Named turns come first, each shown by rows before and after it. Which turns, in which order, take the first row of each pair that follows to the second? Write the first one first, as in the answered first pair.
turn Z_719:
[ 13,  -2, -17,  -2,  18, -22, -11,  12, -13,   1,  -6,  -6, -14,  -3,  24,
   8,  -9,   8,   4,  -3,   0,   3,  -8,   9,   8,   4,  13, -11, -14, -17,
 -15,   0, -11,   6,  12]  ->  [ -2, -18, -22,  -7,   7,  -8,   1,  21, -10,  22,  -7, -12,   2,  -8,  -6,
  13,   9,  -2, -10,   6,   7,   1, -29,  12,   6,   7, -13,  12, -16,   9,
 -14,   5, -18,   4, -11]
[-64,   1,   4,  30, -20, -24, -61, -17,  -1,   2,   7,   2,  27, -12, -15,
  20,   1, -14,   5, -12,   2, -14,  10, -26,   1, -29,  -1,  -6,  17,  15,
 -36,  30,  28,  -6,  24]  ->  [-66,   4,   9,  24, -18, -13, -54, -24,  10,   3,   5,   3,  30, -16, -27,
  11,   6, -11,   7, -12,  -9, -19,  12, -23,   7, -21, -14,  -3,  22,  20,
 -34,  18,  37,  -2,  15]
[ -3,  -3,  11,  -2,  -4,   2,   6,   9,  -7,  -6,   5,   5,  16,   5,  -8,
   1,   0,  -2,  -5,   3,  15,   3, -17,   1,   4,  -8,   0,   8,  11, -12,
  -1,  -1,  11,  -2,  -7]  ->  [ -4,   2,  16,  -2,   5,   5,   9,   3,  -8, -16,  -2,   4,  10,   6,   1,
   0,  -6,  -1,  -2,   2,   9,   1, -15,   0,   4,  -7,   4,   3,  10, -24,
  -5,  -8,  22,  -4,  -2]
turn Z_105:
[ 12,  26,  -8,  29,  25, -24, -21, -17,  15,   9,  11,  -1, -20,   1,   0,
 -16, -31,  18, -11, -11, -19, -18,  22, -40,  15, -12,  12,   4,  26,  23,
  15, -24,  -7,   5, -45]  ->  [ 10,  24,  -7,  37,  23, -31, -17, -13,   4,  -1,   8,   1, -18,   1,   3,
  -7, -36,  23, -12, -11,  -6, -21,  14, -33,  19, -18,  20,   9,  26,  10,
  14, -29,   7,  10, -47]
[ 14, -26, -15,  25, -35,  -3,   9,  22, -14, -24,  15, -10,   4,   4, -19,
  31,  11,  10,   6, -11,   3,  -9, -40,   4,   4,   1,  -9,   3, -22,  10,
  -4,  13, -25,  13, -34]  ->  [  7, -16, -20,  16, -29,   8,  15,  15, -11,  -5,  22,  -9,  -9,  13,  -9,
  17,  11,   1,  10, -15, -13, -13, -21,   6,  -2,  15, -11,  -4, -32,  32,
   3,  17, -43,  20, -33]
[-11, -23,  27, -10, -15,  12,  25,  16,  -5, -12, -10,   0,  37, -12, -26,
   6,  19,   1, -15,   7,  13,  -7, -34,  -5,  18,  -1, -12,  27,  32, -28,
   4, -13,  20, -20, -30]  ->  [  9,  -3,   9, -35,  15,  39,  32,   7,  14,  26,  -4,  -2,  -8,  -7,  -5,
 -37,  22, -15,  -3,   0, -23, -10,  14, -11,  -1,  30, -14,   7,  -9,  13,
  18, -15, -26,  -5, -13]
turn Z_219:
[ 14,   1,  -5,   8,  -3, -16,  -2,  15,  11, -17,   0,   3,   6,  14, -11,
  16, -11,  -1,  -1,  -2,  13,  15,  -7,  -4,   3,  -8,  13,  -1,   6, -22,
 -11,   1,  -8,   0,  -6]  ->  [ -3,   2, -14,   6,  -3,   4,  -9,   9,  19,   5,   9,   0,   3,  12, -16,
  -4,   7, -12,  -1,  -2,   6,   9,  -2,  -6,  -6,   2,   5,  -2,  -5,  18,
  -6,   5, -22,   2,  -2]
[-41,  -8,   8,  11, -22,  18, -19, -32,  14,   7,  -1,  -8,  32,  -6, -33,
   0,  36,  -5,   4,  14,  -8, -10,  12,  -4,  10,   8, -17,  12,  27,  12,
  -1,   8,  30,  10,   0]  ->  [ -4,   1,  30, -20,  -6,  33,   5, -38,  23, -13, -16,  -4,  18,  -3, -11,
 -20,  15,  -4,  15,   9, -24,  -8,  41,  -4,  13,  19,  -5,  -6,  13, -21,
   9, -15,  34,  14,   8]
[ 35,  16,   4, -15,  14,   2,   6, -13,   6, -13, -10,   8, -17,  -3,  37,
 -20, -18,   5,  12,   1, -19,  -4,  23,   9,  -8,   6,  17, -21, -17, -17,
  14,  -6, -10,   3,   9]  ->  [  4,  -4,  -9,  26, -15, -34, -25,   7, -14, -17,   2,   5,  13,  -4,   6,
  21,  -9,  11,  -6,   7,  14,   4, -37,   6,  -2, -25,  15,  11,  11,  -9,
  -2,  18,   0,  -2,  -7]
[ 36,  20,  -8, -34,   5,  -3,  15,  46, -27, -21,   0, -29,   7,  38,  -9,
 -12, -39, -10,  21, -26, -25,  -8, -16,  19, -39,   5,  27, -30, -11, -35,
  36,  12,  40, -21,  -8]  ->  [ -8,  13, -38,  -3, -19, -16, -26,  47, -36,  13,  14, -30,  20,  35, -36,
   6, -20, -24,   8, -22,  -9,  -6, -42,   3, -40,  -9,  13,   0,   6,  16,
  24,  41,  29, -26, -17]
Pairs:
Between the rows of a pair lie 2 to 4 turns.
[-12, -16, -10,   9, -17, -19, -17,  40, -17,   4,   7, -10,  23, -15, -21,
  20,  10,  19, -12,   5,  24,  -3, -44,  12,   5, -18, -17,  15,   5,   3,
   5,  21, -15, -18, -17]  ->  [ 29,   1,  -4, -22,   8,  -1,  18,  48,  -9,   1,  -4, -10,  -9,  -8,  10,
  -4,  -5,  16,   0,   1,  10,  -1, -31,  26,  -3,  -7, -12,  -3, -27,  -5,
  20,  -5, -40, -14,  -9]
Z_105, Z_219, Z_719
[ -7, -12,  16,  -7, -23,  38,  42,  10,  15,  49,   1,  -9,  -1,   7, -14,
 -34,  43, -22,  -2,  15,   8, -22,  -1,  -4,  -2,  29, -51,  22, -11,  53,
   5, -21, -29,   7, -18]  ->  [-22, -33,  17,  25, -36,  -2,  26,  35,  -8,  19,  -4,  -8,  29,  -1, -23,
  17,  33,   0, -15,  24,  39, -23, -51,   0,   6,  -3, -42,  45,  19,  28,
  -5,  -6, -11,   0, -26]
Z_219, Z_219
[ 33, -16,  16, -22,   5,  23,  57,  23,  -9, -41, -23,  -9,  10,   0,  -6,
  19,   1,  19,  -7,  12,  24,   7, -36,  35,  19,   2, -33,  10,  -8, -34,
  10, -30,   3,   1, -28]  ->  [ 31,  -1,  13, -42,  12,  54,  61,   2,  13,  -6, -14, -16, -12,   7,  -2,
 -16,  10,   3,  -3,   6,  -4,   0,   1,  31,   8,  27, -46,   1, -29,   9,
  24, -35, -28,   8, -23]
Z_219, Z_219
[ 56,  31,  28, -26,  48,  13,  31,  21,  -1, -17, -27,   5, -48,   7,  48,
 -18, -49,   6,  39,  -2,   8,  12,  -6,   9,  -6,  -2,  48, -36, -37, -47,
  11, -24, -15, -12,  40]  ->  [-27,  20, -48,  23,   8,   1, -36,  19,  -2,  71,   7,  -2, -21,   3, -17,
  -6,   6, -20,  16,   9,  18,  -1, -35, -14, -24,  -5,   7,  14, -24,  81,
 -11,  37, -72, -14,  28]
Z_219, Z_105
[-46, -18, -25,  39, -34, -15, -55, -42, -18, -15,  22,  13,  51, -19, -14,
  43,  23,   5, -32, -11,  29, -30,  -1, -23,  18,  -8, -28,  11,  41,  -9,
 -11,  56,  24,  12,  -9]  ->  [-25,  -5,  -4,  35, -14, -26, -67, -62, -17, -42,  10,  13,  41, -14,  12,
  27,   3,  16, -18, -19,  16, -26,  32, -32,  16,  -6,  -3, -10,  49, -40,
 -13,  50,  41,  11,   5]
Z_719, Z_719
[-33,  -9,  -7, -16,  -9,  57,   5, -44,  28,  47,  43, -17,   1,  32, -21,
 -13, -29, -38, -33,  10,  -3, -19,  40,  32, -31,  25, -36, -11,  -4,  63,
 -33, -19, -25,   0, -12]  ->  [  6,   4,  23, -30,  19,  35,  13, -55,  30, -17,  29, -10, -13,  33,  31,
 -18, -66,  -7, -14,   0, -11, -11,  69,  38, -23,  12,  14, -48,   3, -21,
 -31, -40,  24,  -2,  10]
Z_719, Z_219, Z_219, Z_219
